In the data rows, the value 128 means zero.
Here is a table of points, one per row:
[132  83  91 128 117 103 134 127 203 158 126  64 157 157 119  58 115 150
 134  81  71 178  95  81 217 166 133 102 145 182  47 127  51 107  68  98
 146 136 191 130 136 216  95  59  94 155 109  73  33  22 155 216 133 140
  42 132 155  76 128 127 112  44 179 192]
[209  88 114 136 151 212 104 149  84 185 202 201  85 138 129 157  74 134
  88  85 148 184  86 205 138 136 148 186  71 100 117 196 222 133 133 119
 139  97 119 220 184 152 141  70 115  32 196 111 106 189  77 110   0  94
 250  62 194 205  84 159  73  97 123  80]
[145  47  75 148  99 160 134 153 187 113 129  91 120 140 109 160  69  96
 227  39 114 177 168 139 150 114  81 177 103 144  79 185  27 173  84  46
 127  84 155 180 126 190  84  34 107 109 182 121 146 107  44 152 138 183
 182 112 191 144 134 165 135  70 173 192]
[128 201 159 111 144 137 103 105  94 210 139 162  66  82 143 118 153 109
  89 172 143 123 113 147 120 135 166 134 100 131 154 110 198  92 113 172
  69 146 100 152  97 156 144 204 163 102 133 146 132 168 159 165  80  60
 150 126  64 155 157  85 125 145 108  90]
[105 104 119  87  93  62 134 150 122  33  69 143 207 193 150 176 123 186
 139 166 177  62 149  79  87  97  72  94 187  86 153 133  92 126 201 162
 206 154  93  84 155  14 114 111 104 161  37 128 155 115 106  46 207 150
 100 164 111 133 130 170 120 172 115 109]
[ 52 227 112 112 119 134 171  79 126  13 103  18 184 147 144 113 121 160
  81 185 150  24 180 121 108 132  65 106 172 180  91  54 204 148 167 178
 167 135 113  38 135   6 157 216 106 173  51 151 179 159 130  82 214 176
  81 204 106 140  99 169 135 127 155 126]
[135  57 116 167 141 102 146 150 200 140 147  74 180 135 143  80 135 119
 176  92  96 192  90  35 196 156 171 119 157 175  66 116  28 123 120  96
 153 124 170  88 154 203  72  70 101 137 118  67  35  40 177 184 121 167
  30 123 157  61 109  86 120  63 179 215]
[144  29 156 141 147  77 161 169 199 176 146 244 217 180 132 186 129 144
 127  99  74 194  73  76 151 108 132 104 166  81  98 132  38 122 187  72
 189 112 169 119 157 175 124  52 150 143 133  98  66  53 145  76 145 142
  46 126  99  98 125 102 122 125 104 193]
[126 132  69  79  75 123  69 131 111  97 123  42 123 186 143 160  90 208
  62 157 171  88 171 119 123 136  72  87 155 166 114 154 141  94 122 197
 158 177  89  73 146  91  98 109  36 120  42  90 139  87 114 184 157  84
 126 162 154 148 152 199  83  96 181  58]
[188 153 201 108 155 119  92 141  44 244 161 156  70  82 155 139 148 135
  54 185 125 146 104 189 112 140 183 127 108 114 215 114 245  97 114 192
  76 147  93 154 108 191 137 162 158  39 126 142 163 190 165 159  69  10
 164 113  78 128 149 113  80 144 109  22]
[147 200 106 196 171 169 191  82 143  52 165 143 137 106  75 104 118  83
 151  87 120  96 126 161 124 146 105 168  98 129  78 130 145 175 138  53
 126  82 149 143 161  38 183 134 168 160 199 135 150 200 126  36  78 225
 171 140 187 162  91 115 176 178  97 170]
[100 124 185 113 144  82 135 131 144 157 110 240 106  97 129 194 162 106
 156 141 127 151 130 145  85  82 160 131 115  66 227 101 113 121 158 143
  97 153 103 165  78 134 134 156 200 136 150 187 170 140 131  99 175  70
 117 112  34  99 176  79 146 185  85 148]
[187  72 156 156 145 124 107 152 139 195 221 148 166 157 149  80 101 131
  49  84  73 226  68 109 140 191 139 143 155 139  88  67 172  94 131 132
 147 134 186 152 164 185 145  40 103  66 125  95  35 125 160 189  63 139
  76 101 118 112 122 114  70  90 123  99]
[131  93 185 117 145  76 117 151 121 167  87 255 103 129 114 182 175  99
 165 156 139 142 121 140  75  82 165 117  99  77 240 117 138  97 166 142
 103 129 107 184  74 166 138 168 186 105 153 163 139 146 115  95 155  86
 119 102  45 142 171  97 138 174  68 103]
[136 186 135 172 159 187 151  92 101  87 174 138 152 119 104 101 114  88
 137  89 122  98 110 191 121 154 102 193  86 104  83 170 157 186 119  77
 127  81 141 145 190  67 177 134 145 131 186 138 136 201 105  82  48 214
 196 129 177 169  70 117 142 147 100 152]
[144 107 167 113 164  97 136 144 117 176 118 238 132 100 131 221 173 111
 150 167 146 143 119 123  87  91 215 123 116  81 203 135 133 107 157 139
 121 135  85 156  97 149 125 168 184 139 128 177 127 145 138  69 117  41
 135 109  77 126 152  72 143 171  74 121]
[ 49 149 118  99 103 130 105 125 110 168  74  40  85  62 120  64 164  88
 156 145 113 129 161 102 162 117 157 100 130 146 176 133 102 133  44  98
  39 150 119 106  64 186  99 158 131 153 114 138 144 107 157 216 181 145
 124 133 126  87 158 136 122 144 133 143]
[128  73  77 143 144 119 166 131 201 113 123 187  89 148  84 174 118 133
 230  45 176 120 125 151 155 116 117 141 100  86  96 238  51 145 100  84
 175  82 119 182 146 152  89  69 153 147 190 116 115  88  53 115 127 165
 183 104 192 168 140 144 159 119 143 205]
[146 112  80  66  88 131  71 128  90  91 126  76 129 191 146 166  86 229
  62 148 160  99 178 126 114 133  94  91 156 151 102 130 181  78 127 197
 172 191  94  67 155  87 126 112  43  79  49 104 141 105 141 154 143  57
 153 155 156 180 130 229  89  85 164  54]
[156 215 157 190 131 198 204  95 135  66 142 128 133 122 121  96 120  54
 136  72 127 109 105 166 129 133 127 189  99 108  70 109 149 183 136 111
 162  56 152 130 171  38 184 149 175 146 191 147 163 205  94  52  92 211
 146 114 165 131  90  97 190 138 103 156]
[171 143 120 168 149 217 142 106 122 114 190 149 110 136 114 129  70  87
 107  75 111 122 107 173 113 151 118 199 101 110  87 120 175 141 140  94
 140  75 144 175 184  97 180 123 154 109 201 145 124 191  93  95  52 139
 201  91 158 160 104 157 143 127 120 119]
[ 87 227 167 140 135 158 128  91  85 132  99  76 103  33 112  48 167  95
 105 201 105  80 115 120 125 141 132 115 100 160 153  73 187 159 113 113
  29 119 146 113  85 125 165 217 157 173 136 172 173 179 172 139 140 153
 114 133  89  87 120  57 176 175  88 125]
[115 246 198 163 153 197 144  91  80 126 117  88 110  50 150  45 159  82
 101 208 124 115 117 123  96 180 174 148 112 146 170  39 219 135 144 129
  58 119 129 103 110  87 191 255 172 154 132 198 154 223 163  90 115 173
  99 146  75 111 108  49 180 154  88 119]
[ 61 187 108 111  96 127 140 112 125  20 114  55 150 181 161 111 114 154
  73 172 158  62 172 117 117 115  61 101 181 171  81 121 152 151 139 198
 149 141 113  89 130  51 130 174  69 158  62 118 158 114 144 115 193 155
  93 193 147 156 103 170 134 126 191 113]
[ 77 140  66  99  79  82 121 120 171  36  72  47 156 181 144 144 121 202
 159 138 145  65 201  71 125  95  66  76 182 143 108 123  49 150 129 169
 165 150 122  52 112  76  91 124  75 161  53 109 161  60  97 133 226 145
  75 182 153 118 109 179 151 121 175 132]
[ 95 150 132 107 101  97 103  93 165 181  57  35  64  70 117  94 156  91
 188 128 122 132 165 111 155 112 136  90  95 192 140 124  50 118  47 119
  50 164 132 128  33 219  62 150 138 155 144 121 135  70 149 229 196 106
 130 121 121  90 150 119 159 108 167 122]
[155  57 103 164 134 107 152 150 156  90 147 255 144 151  77 208 146 114
 204  70 164 114 100 154 123  68 138 185 110  57 131 207  68 149 169  58
 188  99 122 180 163  79 122  74 190 151 191 139 108 140  86   4  96 144
 197 110 175 173 121 133 139 159  72 196]
[ 75 121 113 115 116 102  89 142 121 164  73  17  97  60  88  66 142 106
 202 154 110 123 162 112 167 130 141  93  96 165 161 143  71 143  65  88
  39 150 129 132  40 211  87 122  92 167 135 136 149  70 140 238 173 117
 115 135 130  62 162 127 150 152 134 131]
[123  65  79  79  93 119 101 151  83  76 111 139 166 205 151 189 131 223
 101 175 186 109 156 113  66 112 103 102 191 122 158 150 127  86 173 182
 209 178  83  68 146  60 100 120  72 113  33  86 139  97 126  77 145  86
 140 147 122 152 148 185  90 124 165  84]
[171  70 147 137 141  95 113 172 136 172 180 163 160 169 156 117 112 127
  75  96  72 211  97 115 161 156 145 119 174 124 101 100 128 101 163 132
 171 118 183 139 177 189 157  79 117 105 149  80  36  95 165 166  76 139
  71  84 104 102 116 120  65  80 137 131]
[151 113 161 103 135 127 102 151  53 216 124 107  65  63 155  89 164 121
  86 154 101 155 104 152 126 142 151 105 109 128 179 117 156 102 100 178
  72 150 117 123  90 175 116 149 110  89 120 138 154 135 145 202 121  50
 142 102 106  93 161  97 100 127 114  70]
Along one direction, these points spread out more than along any other. How far along it is each point below, from 0 to 99? 50 is the average, and the first point above lies past it. One standard deviation of the points above along it is 16.
[187  72 156 156 145 124 107 152 139 195 221 148 166 157 149  80 101 131
  49  84  73 226  68 109 140 191 139 143 155 139  88  67 172  94 131 132
 147 134 186 152 164 185 145  40 103  66 125  95  35 125 160 189  63 139
  76 101 118 112 122 114  70  90 123  99] 44
[100 124 185 113 144  82 135 131 144 157 110 240 106  97 129 194 162 106
 156 141 127 151 130 145  85  82 160 131 115  66 227 101 113 121 158 143
  97 153 103 165  78 134 134 156 200 136 150 187 170 140 131  99 175  70
 117 112  34  99 176  79 146 185  85 148] 38
[ 49 149 118  99 103 130 105 125 110 168  74  40  85  62 120  64 164  88
 156 145 113 129 161 102 162 117 157 100 130 146 176 133 102 133  44  98
  39 150 119 106  64 186  99 158 131 153 114 138 144 107 157 216 181 145
 124 133 126  87 158 136 122 144 133 143] 58
[115 246 198 163 153 197 144  91  80 126 117  88 110  50 150  45 159  82
 101 208 124 115 117 123  96 180 174 148 112 146 170  39 219 135 144 129
  58 119 129 103 110  87 191 255 172 154 132 198 154 223 163  90 115 173
  99 146  75 111 108  49 180 154  88 119] 38
[128 201 159 111 144 137 103 105  94 210 139 162  66  82 143 118 153 109
  89 172 143 123 113 147 120 135 166 134 100 131 154 110 198  92 113 172
  69 146 100 152  97 156 144 204 163 102 133 146 132 168 159 165  80  60
 150 126  64 155 157  85 125 145 108  90] 38
[ 52 227 112 112 119 134 171  79 126  13 103  18 184 147 144 113 121 160
  81 185 150  24 180 121 108 132  65 106 172 180  91  54 204 148 167 178
 167 135 113  38 135   6 157 216 106 173  51 151 179 159 130  82 214 176
  81 204 106 140  99 169 135 127 155 126] 73
[131  93 185 117 145  76 117 151 121 167  87 255 103 129 114 182 175  99
 165 156 139 142 121 140  75  82 165 117  99  77 240 117 138  97 166 142
 103 129 107 184  74 166 138 168 186 105 153 163 139 146 115  95 155  86
 119 102  45 142 171  97 138 174  68 103] 36
[145  47  75 148  99 160 134 153 187 113 129  91 120 140 109 160  69  96
 227  39 114 177 168 139 150 114  81 177 103 144  79 185  27 173  84  46
 127  84 155 180 126 190  84  34 107 109 182 121 146 107  44 152 138 183
 182 112 191 144 134 165 135  70 173 192] 49
[126 132  69  79  75 123  69 131 111  97 123  42 123 186 143 160  90 208
  62 157 171  88 171 119 123 136  72  87 155 166 114 154 141  94 122 197
 158 177  89  73 146  91  98 109  36 120  42  90 139  87 114 184 157  84
 126 162 154 148 152 199  83  96 181  58] 76
[105 104 119  87  93  62 134 150 122  33  69 143 207 193 150 176 123 186
 139 166 177  62 149  79  87  97  72  94 187  86 153 133  92 126 201 162
 206 154  93  84 155  14 114 111 104 161  37 128 155 115 106  46 207 150
 100 164 111 133 130 170 120 172 115 109] 70
[ 77 140  66  99  79  82 121 120 171  36  72  47 156 181 144 144 121 202
 159 138 145  65 201  71 125  95  66  76 182 143 108 123  49 150 129 169
 165 150 122  52 112  76  91 124  75 161  53 109 161  60  97 133 226 145
  75 182 153 118 109 179 151 121 175 132] 82
